(in the rows, 128 means zero)
A single turn carries every row of the set below to another of its rows. Some are shown first; where does it send the rows asked next?
Z404: [127 153 158 142  99 122 122  96 131 139  86 151 104 165 124 125 146 111
 105 121 146 127 100 156]
Z805: [140 133 144 125 122 133 126 108 139 148 119 138 103 137 151 119 151 150
 129 190 151 119 113 153]
Z27: [101 134 167 130 128 145 130  91 110 148 121 156  98 129 105 118 145 137
 123 124 149 111 164 148]
Z191: [141 128 174 132 106 146 117  92 136 127  82 146  90 158 138 122 164 106
 124 105 163 117 105 155]
Z618: [120 105 139 129 126 163 129 101 134 137 156 137  70 122 143 127 173 119
 150 123 148 147 126 155]
Z371: [136 159 151 118 109 141 122 140  97 137 128 147  85 138 109 119 157 123
 120 120 131 114  88 171]
Z625: [117 126 131 131 130 152 124  81 110 149 173 147  90 127 146 138 153 136
 136 126 162 141 127 156]
Z109: [105 128 118 120 125 143 120  97 114 140 162 135  86 125 133 123 157 158
 136 123 137 138 102 161]
Z448: [151 155 169 130 114 153 128 123  88 147 143 160  92 144 124 137 153  97
 123 126 155 120 114 165]
Z974: [153 131 152 127 125 144 100 107 137 139 126 132 103 126 151 128 156 143
 127 181 165 120 120 158]
Z144: [100 120 180 131 137 152 127  83 113 141 124 152 105 132 113 131 162 126
 143 120 149 120 158 143]
Z548: [100 122 181 136 128 152 120 104 123 136 125 145 100 130 101 136 172 122
 144 119 138 139 150 148]
Z173: [127 143 172 128 111 133 109  86 119 130 100 144 114 166 133 139 159 136
 127 107 158 125  82 158]
Z719: [ 86 131 175 129 124 142 129 115 121 135 122 146 102 134  95 127 166 145
 144 120 125 139 137 149]
Z993: [146 134 154 120 117 141 119 130 144 137 121 134  87 131 143 114 150 152
 137 178 154 125 111 159]
Z972: [119 110 117 117 120 158 128  98 132 139 143 138  63 116 141 101 162 133
 130 124 142 125 125 160]
Z213: [115 133 114 137 117 145 134  92 125 155 155 148  77 125 134 117 144 118
 113 138 142 139 142 155]
Z647: [126 135 142 106 123 141 151 103  95 156 117 158  94 149 141 105 160 126
 130 129 136  88  89 153]
Z728: [104 126 122 138 115 143 136 114 135 143 160 141  81 128 128 129 162 124
 133 137 127 160 117 157]
Z13: [138 131 156 130 124 134 124 112 142 144 128 136 108 139 153 134 159 143
 140 188 152 135 110 150]
Z99: [145 129 153 126 124 142 100 117 142 131 127 125 103 127 142 128 165 151
 138 177 152 130 102 159]
Z630: [128 128 165 118 129 147 151 109  98 153 131 160 103 159 146 134 175 108
 153 127 141 119  86 149]
Z592: [153 132 165 128 119 147 121 122 142 140 130 138  89 134 150 126 147 137
 143 181 166 131 120 159]
Z340: [ 99 129 156 123 124 148 115  97 120 138 108 143  92 122  99 102 158 138
 120 117 131 107 153 153]
Z110: [127 149 167 145  99 125 124  97 133 139  91 151 106 168 128 136 152 106
 112 121 150 136 100 153]
Z886: [148 132 142 131 126 149 116  93 103 149 118 140 102 135 136 124 178  84
 110 135 136  93 115 158]
Z950: [133 146 167 127 111 134 109  79 114 133  97 149 111 163 138 132 153 132
 119 105 168 115  92 159]
Z853: [ 83 121 162 121 130 143 122  99 123 134 110 140 102 128 101 111 168 154
 137 119 122 113 135 148]
Z101: [134 129 170 127 102 140 117  99 140 127  79 141  88 156 136 117 166 113
 126 104 153 117  94 157]
Z762: [134 128 149 130 123 149 115 114 113 139 119 135 105 138 126 132 198  94
 124 131 112 116  87 160]

Z974 turns into Z805
Z625 turns into Z213
Z886 turns into Z647
Now find these:
Z27 turns into Z340
Z110 turns into Z191

